128 stands for zero in the data rows.
Some points, one per row:
[158  83  85 131 180 120 153 131 146 110 136 143 151 117 131 119 165 133
 141 140]
[ 85 177 148 122 101 157 105 115 115 133 141 110 111 154 114 135 100 150
 113 101]
[ 98 167 127 115  84 153 111 123 108 134 143  99 115 143 103 139 110 139
 121 116]
[102 176 151 116  96 157  92 127 106 142 144  95 106 135  97 122 125 133
 117 110]
[195  93 124 103 166 114 132 161 160 138 112 168 169 132 141 129 153 141
 118 141]
[ 87 124 160 159  96 122  84 141  82 113 147 134 112 108 102 153  88 104
 120 139]
[196  93  95 134 167  96 147 130 163  99 122 149 148 103 157 122 165 114
 136 148]
[188  97 106 131 171 114 144 129 168 114 121 133 150 129 146 129 145 123
 133 129]
[117 164  91  94 125 142 158 100 143 158 128 116 156 133 144 105 148 144
 119 110]
[155 151 129  88 167 152 117 121 161 151 119 113 174 134 126 108 157 154
 119 108]
[167 113  84 107 182  96 158 125 160 136 133 130 161 124 148 142 159 133
 138 125]
[ 74 188 170  98  87 165 105 101 110 168 131 113 103 164  97  88 110 168
 114  89]
[180  94 115 118 167  95 148 133 157 144 128 139 153 147 152 139 155 127
 150 124]
[135  90  99 165 157  96 162 126 117 115 123 136 149 105 141 129 141 104
 136 136]
[156  77 108 147 171 106 157 136 153 138 135 138 162 133 146 117 147 118
 135 136]
[113 141 170 105  75 178  91 128 109 146 132 106  83 134 119 144 119 131
 117 123]
[118  93 118 119 153 121 134 135 139 115 125 135 129 131 123 135 121 116
 113 135]
[ 84 171 134  83 107 158 111 109 114 159 117 105 126 167 120 101 115 172
 129  99]
[151  78 102 141 149 121 156 101 118 102 145 142 157 122 151 117 142 117
 152 134]
[ 85 180 112  93 112 181 148 102 109 164 100 101 107 161 140  97 109 165
 138  95]
[ 79 197 131  67  86 156 130  92 107 156 132  92 106 162 106 101 107 167
 122 110]
[133 108 153 153 142 123 116 128 124 118 139 110 130 124 121 145 129 129
 144 136]
[104 101 125 154 115 100 124 150 100 114 137 125 126 105 148 133  92 111
 141 134]
[167 106 118 103 163 115 156 114 170 118 127 140 153 138 140 118 147 129
 131 104]
[135 118 167 127 120 121  88 148 128  99 124 113 123 121 107 155 125 109
 106 133]
[186  71  98 152 162 115 166 147 159 119 121 161 155 112 148 150 162 111
 122 141]
[166  88 103 135 167 110 164 126 141 118 121 146 169 121 151 129 166 122
 124 127]
[160  82 150 162 136  90 117 144 140  97 147 145 141  96 134 147 154 101
 120 141]
[ 70 190 181  96  96 176  84  91 109 157 130 108  93 176 104 109  95 172
 118 107]
[144  70 128 157 126  94 135 155 108 109 150 139  90  92 106 140 118  91
 143 134]
[ 82 165 169 142  85 159 100 113  98 139 146 117  78 129 109 146  98 138
 108 124]
[143 148 138 138 146 149 122 104 142 126 125 116 154 141 112 112 159 138
 137 109]
[124  78 116 133 118 113 150 156  96 114 137 157 100  97 131 123  83 102
 135 148]
[159  89 140 141 163  98 125 155 147 110 165 125 159 127 122 148 139 106
 133 151]
[145 149 143 119 134 145 141 107 150 141 111 121 154 138 128 116 149 144
 121 117]
[154 107 139 120 152 136 120 146 143 131 121 130 143 143 121 121 139 126
 129 135]
[ 76 171 189 102  92 160  94 128  93 150 119 106 101 161 104 120  87 142
  97 113]
[155  83 124 163 149 105 151 147 121 108 129 160 139  86 142 161 138  90
 131 154]
[ 99 133 129 136 109 102 134  93  95 119 134 153 119 101 130 106  99 120
 121 137]
[169 124 118  94 151 156 123 106 154 161 119 130 157 153 131 114 154 133
 103 103]
[ 91 172 162  88  95 172  81 121 104 167 136  98 100 162 125 116  95 177
 129  99]
[103 176 178  98  91 156  85 105  89 156 113 117  87 152  84 133  89 143
 106 122]
[119 112 107 128 121 115 163 124 135 129 122 138 114 127 143 116 107 138
 125 136]
[172 100 101 118 165 105 161 142 169 117 134 130 164 105 145 132 161  92
 132 128]
Then 10 other points, each followed by its number:
[144 140 101 130 142 104 150 102 134 119 133 152 140 136 129 122 130 138
 140 139] 0
[139 120 120 129 137 121 146 141 127 138 124 138 158 133 146 121 134 136
 122 151] 1
[144  78 109 153 140  95 137 143 127 101 117 150 139  88 118 134 126  97
 128 157] 2
[151 160  89 101 162 128 150  96 156 144 137 128 157 139 149 110 142 154
 142 113] 3
[167  74  89 150 162 103 175 164 159  93 134 154 164 101 135 146 172 106
 140 159] 4
[ 85 170 168 100  73 156 105 106  90 160 127 105 101 154 101 115  96 148
 100  90] 5
[149  88 111 142 161 119 171 142 140 120 128 152 146 119 146 129 135 116
 122 136] 6
[ 91 177 159 113 110 150 112  99  94 135 136  94 103 140 111 106 103 159
 120 107] 7
[153  93  95 134 149  94 165 124 153 110 137 150 137 111 147 134 141 117
 153 142] 8
[145  77  96 125 174  99 137 152 141 111 134 155 143 108 141 144 153 113
 122 145] 9
Which three of these numbered points are nearest to each point below, ignoring the 2 directions in which the first points spread most? Their numbers follow each, nearest first.
[126  86  99 145 113  90 162 124 115 114 126 151 107  91 136 133 117 116
 142 149] > 8 0 2
[180 113 152 117 144 126 100 139 152 142 117 109 157 147 111 136 150 143
 102 108] > 5 2 9
[158 176 101  99 175 169 151  93 146 161 136 117 154 144 154 110 157 157
 140 108] > 3 7 6
[144 116 135 138 161 109 117 136 145 119 122 161 133 137 132 147 144 157
 123 129] > 9 1 6
[153  97 128 151 149 101 138 148 134 118 124 150 153 111 153 148 145 109
 123 148] > 1 6 5
[156  82  92 118 156 114 148 129 149 116 115 143 179 116 136  95 158 120
 134 141] > 2 1 5
[110 139 113 137 122 108 155 100 122 119 143 158 116 133 133  96 122 110
 130 124] > 0 8 3
[129 141 129  97 134 156 136 135 158 112 117 121 136 150 133 110 139 159
 137 128] > 4 6 8
[ 89 144 117 148  96 123 139 100 106 119 126 134 111 118 116 128 113 122
 136 149] > 0 8 3
[169  90  92 131 163 100 160 127 166 129 113 136 170 119 144 108 145 106
 144 139] > 2 8 5
[174  68 113 177 155  81 161 167 161  83 125 148 163  85 136 155 155  97
 135 165] > 4 2 1
[126 175 108 108 141 154 140 123 144 148 128 106 159 141 122 108 147 157
 128 118] > 4 1 2
[ 73 177 136  77  91 149 117  98  92 169 125 100  94 157 122 112 121 149
 143 122] > 8 3 9
[126 128 100 119 152 114 159 109 141 129 131 152 154 135 137 105 129 152
 150 127] > 0 8 3
[ 78 186 121  99 103 159 134 104  86 152 128 108 105 162 127 116 105 150
 104  97] > 6 3 8
[170  88 101 152 152  92 147 131 165 121 129 154 144 116 142 150 155 100
 160 145] > 8 3 0
[118  82 142 163 113 139  86 161  99 101 132 140  91  99 107 162 128  93
 125 137] > 9 4 2
[145 115 144 130 152 137 103 133 150 132 130 117 138 138 134 152 143 134
 135 125] > 9 7 5
[144  91  90 159 140  91 150 126 121 122 131 154 119 113 138 129 123 123
 137 149] > 0 8 3
[ 73 158 108 113  98 148 140 104  97 141 125 102  99 146 125  97 108 161
 147 113] > 8 3 0
[102 136 162 141  93 128  95 127  96 124 145 124 106 123 108 144  86  91
 123 119] > 5 2 7
[136 114  82 111 142 115 175 128 167 118 131 139 166 123 134 106 159 151
 115 134] > 4 2 8
[132  97 110 143 109 119 170 123 120 119 127 157 109 114 155 127  78 118
 166 154] > 8 0 6
[ 98 106 106 128 104 110 150 100 108 141 126 135 118 107 143 122 104 107
 139 137] > 8 3 2
[161  82  95 151 167 100 147 127 158 108 148 150 161  95 151 132 153  88
 143 144] > 3 8 7
[177  67  93 133 171  91 149 134 174 105 133 142 160 114 150 136 148 108
 161 151] > 8 3 2
[137 123 142 154 138 103 144 129 120 112 134 115 121 133 113 116 124 130
 138 126] > 7 5 8
[179  69 111 165 164  93 149 137 169 110 113 157 142 106 129 144 146  99
 143 153] > 2 8 6
[118  91  92 143 110  83 148 134 111 111 124 165  99  77 145 146  86 104
 147 158] > 8 3 0
[ 85 178 155  69  72 164 105 104 102 166 126  93  98 168 105 110  98 151
 115 100] > 5 2 8
[138  97 124 148 133 117 150 139 127 124 115 148 126 128 124 119 118 102
 134 127] > 6 5 2
[ 87 120  89 126  97 113 151  96 102 126 128 133 113 106 147 120 108 112
 149 117] > 8 3 0
[161  99 127 127 163 113 146 146 149  99 124 154 147 117 145 149 162 120
 113 134] > 9 6 4
[116 109 144 131 110 118 100 138 100 119 137 125 122 116 114 142 121 104
 127 112] > 5 9 2
[108 187 157 104 115 147 105 106 102 157 119 103  97 150  91 115 119 153
 138  95] > 7 5 2
[173 164 132  96 166 158 124 103 161 161 127 112 157 147 129 109 151 164
 133 108] > 7 3 5
[ 78 184 178  93  77 168  94 123  79 153 120 102  99 165  88 118 108 165
 104 100] > 5 1 2
[102 112 122 133 125 129 143 124 112 113 120 139 125 114 139 110  94 119
 110 131] > 6 2 1
[ 96 167 115 111 103 151 130  92  91 136 128 126 128 129 146 103  96 137
 144 112] > 3 8 0
[111 106 110 155 108  99 134 144  92 106 139 148  91 109 151 146 107 106
 143 145] > 8 3 0
[120  88 154 143  95 103 114 148 103 123 145 147 102  91 113 157 107 109
 129 136] > 5 2 9
[155 121 152 126 131 147 110 149 159 130 128 120 151 143  99 152 156 124
 128 122] > 4 5 2
Here are 10 other points, each followed by its number:
[112 165 107 104 127 154 139 103 117 148 119 119 134 145 138 108 120 150
 121 136] 0
[163 102 114 146 146 133 152 141 154 115 128 147 162 132 141 125 144 112
 139 122] 1
[130 107 125 163 116  95 146 145  96  91 136 140  99  95 132 151 112  80
 132 153] 2
[149 164 100 110 165 124 154 106 158 166 122 128 152 154 158 117 154 144
 131 136] 3
[127  88 100 149 149 100 140 123 118 118 133 149 112 109 156 114 109 109
 136 151] 4
[139 139 143 107 147 150  90 146 152 147 126 100 149 135 117 135 131 140
 110 118] 5
[ 82 194 116 118 100 152 142  89 120 141 108 110 112 167 133 117  98 145
 144 130] 6
[185 106 118 139 168 120 141 134 159 122 108 137 152 114 145 142 172 117
 108 141] 7
[ 91 188 166 105  81 151  89 108 125 150 119 114  97 157 104 102 110 159
 104 103] 8
[126 120 151 154  98 130 114 155  95 125 147 130  88 110  98 155  96 108
 130 137] 9
Which three of these numbered points are nearest to each point below, ignoring the 2 directions in which the first points spread most? Their numbers follow each, nearest first.
[188 103  94 121 173 118 160 151 166 130 137 139 154 133 141 123 158 128
 133 131] > 9 1 8
[140 127  96 104 160 105 162 123 160 158 131 149 152 142 133 123 140 146
 145 131] > 3 0 4
[ 64 196 136  86 100 169  98  87  94 148 122 105 112 156 108 112 102 174
 119 113] > 0 2 4
[154  82 107 154 177 111 150 151 161 107 134 162 168  94 148 132 131 114
 140 138] > 1 0 8
[ 81 197  91  91 112 175 171  85 108 174 127 102  99 170 153 100 101 172
 139 108] > 6 4 0
[104 174 153  91 111 156  87 108 112 150 137  94  99 161  91 116  91 144
 132 111] > 9 8 5
[159 168 122 102 148 128 136  96 151 142 127 131 153 138 128 100 154 154
 119 115] > 8 2 7
[166 130 114  89 159 109 153 126 179 133 113 120 166 132 134 111 153 137
 127 120] > 8 9 2
[149 142 160 117 158 162  99 140 156 150 135  98 156 142 117 149 145 139
 134 105] > 5 9 7
[156 101 120 153 156  92 155 129 136 128 143 173 182 104 153 130 159  97
 152 151] > 3 1 0
[ 92 136 120 140 106 123 139 109 113 105 106 142 111 111 136 109  90 113
 138 154] > 6 0 4
[129  87 112 150 142  94 147 138 112  99 127 164 105 104 151 133 100  93
 144 148] > 4 0 2
[145  72 158 151 149 112  98 164 140  96 146 127 121 101 107 157 139 107
 137 140] > 5 9 7
[134 152 168 111 143 151  88 144 136 140 134 119 163 158 113 136 154 127
 124  99] > 5 7 1
[148 104 119 127 139 110 136 131 147 122 114 140 132 144 137 125 140 117
 117 138] > 8 1 7
[ 90 149 179 158  79 145  92 150  88 115 122 125  84 109 106 167  89 111
 102 128] > 7 9 1
[ 84 157 173 150  86 155  83 143  89 130  99 130 102 120 105 160  91 128
 114 149] > 7 1 9
[166 155 113  97 155 125 146 120 159 164 109 134 174 156 121 135 155 165
 135 108] > 9 8 1
[ 97 193 133 103  89 146 127  98 101 148 126 101  99 157 126 115 118 141
 136 118] > 2 3 0
[178  67  86 163 152  89 147 153 135 103 129 131 172  97 158 129 156 118
 132 162] > 0 1 2
[176 104 116 124 162 120 119 127 161 131 120 137 162 115 157 136 163 111
 119 136] > 7 8 5
[112 169 140 119 103 161  94 111 105 131 128  88  98 141 122 144 127 132
 118 118] > 7 2 9
[154  72 154 155 125  87  87 177 136  96 130 135 145  97 128 161 132  87
 146 165] > 5 8 7
[151 117  93 143 148  88 172 123 137 128 133 137 145 116 144 129 164 135
 145 147] > 3 2 0
[100 183 144  79  93 159 110 106 102 147 134  92 108 164 131 104 115 155
 135  88] > 2 1 9
[168  87  83 160 152  86 157 125 170 113 143 156 172 100 141 143 140 105
 147 163] > 3 0 6
[ 77 176 143 121  89 163 106 107  96 135 132  95  93 135 109 130 101 137
 119  92] > 2 1 9
[ 92 176 169 120 114 159  94 136  96 140 125 102  96 140 103 134 112 120
 116 124] > 7 9 5
[ 93 201 131  95  85 166 147  85 111 142 127 109  96 144 134  92  93 149
 129 108] > 2 0 6
[163  91 134 137 162 113 110 156 164 119 127 124 150 121 117 148 168 112
 123 136] > 5 7 8
[161  81 112 148 164  96 132 156 169 103 138 153 143  96 145 139 137 118
 124 155] > 8 7 5
[145 156 148 101 148 163 110 142 154 141 117 110 156 136 110 145 149 155
 122 119] > 5 7 9
[ 88 181  97  82 122 155 154 112 124 167 115 111 140 165 141  91 134 163
 108 115] > 0 2 4
[150 123  95 107 174 123 154 117 166 146 137 149 153 132 149  91 153 125
 147 127] > 4 0 3
[ 64 182  94  87  92 164 150  91 112 174 138  99  98 166 155 100 100 163
 131  95] > 4 0 6
[118 171 132 101 127 147 115 115 127 156 122  90 130 153 106 130 130 161
 125 112] > 9 7 5
[ 82 184 111 104 120 153 149  86 105 169 128 103 117 168 133  92 107 157
 127  90] > 4 0 2
[150  68 106 154 150  80 147 130 156 110 137 158 160  98 132 149 164 100
 132 139] > 8 1 9
[103 177 162 131  90 151  97 129  92 148 137 104  98 142 111 139  91 131
 134 114] > 9 1 2
[136  88 139 141 138 119 135 154 137 117 133 151 108  95 126 161 118 116
 131 145] > 9 7 8
[ 92 115 112 148  93 113 145 109 103 101 126 144  95 113 142 128 108 120
 132 147] > 6 4 0
[174  79 103 160 156 113 164 142 138 101 133 171 153 100 138 128 155  85
 134 127] > 1 2 9
